In the data rows, 50 means zero.
Each pair is two rows. How far apart are they, by a hidden measure? 0 means very close, and 30 very far. Two or three weighted sums of its numbers give each row a place; it is the straight-line distance between the places.
[45, 44, 37, 42, 55, 54, 57, 43, 53, 47]
[49, 34, 32, 31, 55, 48, 63, 53, 58, 55] -> 9
[35, 59, 59, 59, 49, 46, 50, 36, 56, 46]
[38, 63, 49, 56, 40, 43, 45, 45, 55, 56] -> 8
[42, 50, 45, 51, 51, 60, 55, 54, 48, 40]
[51, 63, 57, 59, 45, 36, 33, 48, 52, 55] -> 13
[52, 40, 64, 56, 46, 53, 35, 54, 60, 60]
[53, 58, 58, 59, 44, 47, 53, 58, 44, 59] -> 9
[53, 31, 45, 52, 46, 46, 20, 63, 63, 50]
[50, 53, 57, 46, 57, 47, 56, 36, 44, 38] -> 10
[65, 47, 61, 49, 54, 64, 54, 59, 41, 40]
[31, 33, 38, 42, 59, 59, 64, 50, 51, 45] -> 16
[44, 35, 44, 50, 55, 65, 59, 47, 53, 44]
[50, 42, 54, 39, 57, 67, 61, 55, 56, 46] -> 5
[56, 54, 48, 47, 51, 54, 68, 45, 60, 48]
[52, 48, 46, 39, 56, 60, 63, 42, 46, 38] -> 6
[54, 53, 40, 43, 51, 63, 46, 60, 61, 44]
[48, 48, 41, 52, 54, 68, 53, 46, 54, 42] -> 6
[49, 51, 55, 40, 48, 53, 53, 53, 54, 50]
[43, 53, 44, 38, 46, 55, 48, 58, 62, 52] -> 9
[41, 54, 44, 61, 54, 52, 41, 40, 57, 47]
[37, 55, 50, 54, 50, 42, 58, 30, 58, 57] -> 13
[51, 49, 40, 48, 48, 60, 48, 55, 56, 46]
[53, 57, 42, 53, 53, 61, 54, 34, 48, 48] -> 8
[43, 59, 55, 55, 37, 38, 39, 52, 46, 64]
[70, 34, 41, 32, 51, 62, 46, 63, 53, 45] -> 22
[44, 62, 57, 59, 47, 51, 58, 47, 40, 53]
[72, 58, 61, 50, 52, 70, 55, 70, 46, 55] -> 6
[63, 64, 64, 53, 50, 51, 51, 44, 51, 56]
[54, 56, 60, 58, 57, 56, 62, 47, 41, 48] -> 5
[38, 25, 16, 18, 49, 57, 49, 57, 64, 52]
[54, 42, 54, 66, 52, 35, 49, 41, 48, 57] -> 21
[50, 50, 55, 68, 49, 39, 44, 41, 52, 55]
[53, 52, 49, 49, 56, 46, 61, 44, 43, 39] -> 4
[58, 58, 54, 54, 58, 65, 55, 55, 46, 48]
[44, 59, 40, 55, 52, 53, 43, 46, 61, 55] -> 9
[20, 46, 61, 40, 47, 55, 65, 34, 52, 50]
[42, 47, 57, 51, 38, 28, 41, 45, 61, 65] -> 16
[54, 55, 66, 56, 41, 39, 47, 61, 46, 53]
[64, 51, 65, 62, 53, 60, 42, 50, 43, 41] -> 16
[59, 43, 44, 49, 53, 58, 43, 72, 54, 53]
[44, 51, 42, 51, 49, 54, 15, 47, 49, 50] -> 17
[55, 73, 53, 57, 34, 40, 44, 53, 32, 57]
[47, 50, 45, 48, 56, 44, 52, 50, 48, 40] -> 27
[52, 49, 54, 41, 51, 57, 58, 64, 55, 46]
[55, 55, 50, 49, 55, 59, 52, 46, 49, 43] -> 7
[64, 40, 53, 43, 58, 51, 50, 44, 52, 51]
[34, 46, 45, 41, 59, 59, 65, 39, 45, 42] -> 17
[45, 69, 55, 61, 41, 46, 52, 28, 43, 46]
[39, 43, 48, 53, 53, 59, 55, 46, 51, 34] -> 15
[44, 54, 63, 61, 56, 38, 56, 56, 41, 53]
[52, 56, 64, 45, 48, 55, 43, 64, 57, 53] -> 10
[46, 51, 52, 54, 49, 47, 47, 32, 46, 51]
[38, 45, 50, 43, 43, 43, 67, 49, 65, 52] -> 1
[59, 49, 52, 48, 49, 54, 70, 55, 58, 57]
[51, 46, 42, 49, 55, 56, 67, 50, 56, 41] -> 14
[59, 34, 44, 41, 55, 48, 41, 59, 53, 49]
[58, 44, 65, 63, 64, 46, 60, 57, 46, 50] -> 7
[31, 57, 54, 59, 41, 42, 57, 44, 49, 53]
[54, 58, 61, 55, 42, 44, 41, 59, 53, 58] -> 7
[55, 30, 24, 35, 57, 50, 54, 57, 54, 47]
[61, 62, 58, 52, 54, 74, 41, 52, 47, 35] -> 20
[35, 60, 60, 63, 46, 42, 38, 63, 53, 52]
[53, 37, 59, 45, 46, 31, 30, 56, 56, 52] -> 17
[55, 45, 36, 32, 43, 49, 37, 48, 70, 61]
[65, 49, 35, 41, 52, 68, 44, 68, 57, 45] -> 7
[44, 43, 50, 53, 53, 61, 60, 65, 46, 53]
[55, 63, 49, 52, 48, 44, 55, 61, 45, 52] -> 7
[56, 40, 37, 53, 56, 44, 58, 58, 45, 49]
[52, 45, 59, 48, 46, 42, 50, 61, 52, 61] -> 17
[17, 46, 39, 63, 52, 33, 55, 34, 40, 44]
[47, 48, 58, 38, 54, 46, 54, 47, 53, 53] -> 11
[66, 56, 42, 36, 41, 60, 27, 70, 60, 54]
[60, 41, 44, 30, 52, 49, 56, 47, 47, 55] -> 21
[32, 53, 52, 43, 49, 56, 52, 31, 64, 50]
[74, 71, 60, 73, 46, 65, 29, 67, 40, 51] -> 17
[56, 55, 55, 42, 51, 50, 54, 46, 54, 49]
[59, 45, 43, 34, 48, 63, 33, 72, 52, 48] -> 14
[55, 44, 46, 48, 56, 46, 56, 44, 48, 40]
[52, 34, 38, 46, 56, 59, 58, 58, 49, 55] -> 1
[79, 52, 51, 52, 51, 51, 51, 54, 42, 45]
[50, 52, 34, 52, 41, 48, 41, 56, 60, 60] -> 18
[77, 40, 56, 65, 60, 61, 51, 65, 50, 57]
[70, 56, 67, 55, 55, 50, 51, 64, 39, 52] -> 17
[52, 34, 22, 33, 54, 64, 41, 62, 56, 51]
[58, 39, 42, 39, 48, 47, 52, 60, 54, 55] -> 18
[51, 51, 51, 58, 52, 47, 41, 45, 49, 48]
[48, 29, 21, 34, 60, 51, 70, 64, 46, 42] -> 13
[43, 48, 53, 42, 45, 68, 40, 66, 65, 57]
[40, 56, 48, 39, 49, 55, 60, 38, 43, 36] -> 11
[42, 44, 61, 52, 52, 59, 37, 41, 45, 50]
[54, 73, 67, 62, 45, 42, 50, 53, 43, 52] -> 13
[42, 42, 50, 37, 43, 55, 49, 56, 63, 57]
[46, 51, 52, 60, 51, 55, 44, 54, 53, 50] -> 6
[35, 45, 57, 44, 52, 45, 71, 34, 56, 63]
[55, 61, 74, 56, 52, 50, 47, 52, 47, 45] -> 14
[50, 56, 56, 49, 47, 51, 45, 42, 40, 38]
[44, 31, 33, 33, 50, 44, 54, 35, 60, 55] -> 18
[49, 42, 38, 53, 53, 35, 66, 42, 43, 41]
[42, 50, 52, 40, 51, 47, 63, 47, 41, 44] -> 16
[52, 36, 41, 52, 52, 48, 48, 52, 42, 50]
[46, 37, 38, 41, 55, 58, 51, 32, 50, 50] -> 10
[55, 47, 28, 29, 50, 56, 60, 57, 55, 55]
[52, 54, 42, 45, 39, 38, 40, 56, 60, 56] -> 13
[61, 52, 66, 52, 49, 18, 67, 46, 43, 54]
[44, 52, 66, 57, 46, 37, 52, 58, 43, 54] -> 24
[46, 34, 23, 25, 54, 25, 64, 43, 51, 44]
[41, 48, 49, 63, 52, 37, 48, 49, 41, 49] -> 16
[54, 48, 48, 54, 43, 41, 38, 48, 51, 61]
[63, 73, 60, 64, 44, 52, 42, 59, 41, 54] -> 7
[48, 35, 43, 54, 52, 56, 45, 58, 49, 39]
[60, 42, 49, 58, 51, 64, 49, 65, 46, 54] -> 10
[58, 34, 26, 24, 46, 56, 44, 65, 56, 55]
[33, 64, 56, 52, 49, 54, 52, 31, 41, 42] -> 14
[44, 53, 56, 43, 55, 50, 56, 50, 56, 52]
[53, 56, 52, 56, 53, 64, 56, 48, 39, 35] -> 3
[42, 66, 66, 62, 46, 49, 49, 49, 43, 60]
[67, 55, 54, 50, 46, 49, 40, 65, 57, 61] -> 10
[59, 39, 43, 44, 60, 67, 58, 45, 43, 46]
[57, 54, 67, 56, 48, 49, 59, 54, 48, 56] -> 18
[56, 50, 60, 53, 51, 42, 57, 51, 43, 38]
[45, 28, 22, 27, 52, 41, 60, 55, 51, 46] -> 9
[61, 35, 43, 48, 55, 52, 42, 64, 54, 42]
[58, 52, 47, 66, 51, 39, 40, 55, 54, 59] -> 6
[45, 46, 47, 38, 51, 58, 50, 45, 49, 43]
[53, 51, 45, 46, 51, 59, 58, 58, 54, 54] -> 7
[57, 53, 45, 46, 50, 51, 46, 49, 55, 45]
[42, 59, 56, 48, 40, 31, 45, 51, 41, 52] -> 22
[65, 43, 59, 51, 41, 40, 29, 71, 65, 60]
[42, 41, 57, 46, 49, 45, 45, 48, 56, 60] -> 7
[50, 57, 62, 56, 54, 50, 48, 48, 45, 43]
[50, 44, 58, 47, 57, 51, 77, 39, 36, 39] -> 17
[47, 65, 61, 66, 44, 30, 56, 43, 36, 54]
[67, 61, 61, 56, 56, 75, 51, 53, 42, 38] -> 20
[46, 47, 34, 39, 56, 59, 51, 52, 44, 41]
[32, 49, 42, 47, 55, 47, 50, 45, 56, 42] -> 6
[37, 48, 47, 51, 50, 63, 40, 34, 61, 53]
[50, 73, 60, 80, 38, 46, 51, 50, 41, 50] -> 22
[49, 36, 46, 44, 57, 45, 60, 52, 55, 49]
[56, 38, 31, 43, 51, 65, 40, 44, 50, 53] -> 6
[58, 22, 38, 49, 59, 53, 46, 57, 41, 45]
[38, 48, 46, 53, 57, 44, 72, 42, 42, 40] -> 5
[36, 57, 53, 60, 54, 60, 60, 40, 42, 46]
[49, 34, 20, 42, 48, 47, 40, 63, 46, 45] -> 5
[33, 46, 42, 37, 56, 42, 71, 28, 66, 44]
[58, 66, 67, 58, 53, 57, 59, 53, 40, 53] -> 23
[72, 64, 57, 58, 50, 61, 42, 54, 47, 49]
[49, 56, 37, 51, 43, 58, 30, 40, 61, 55] -> 14
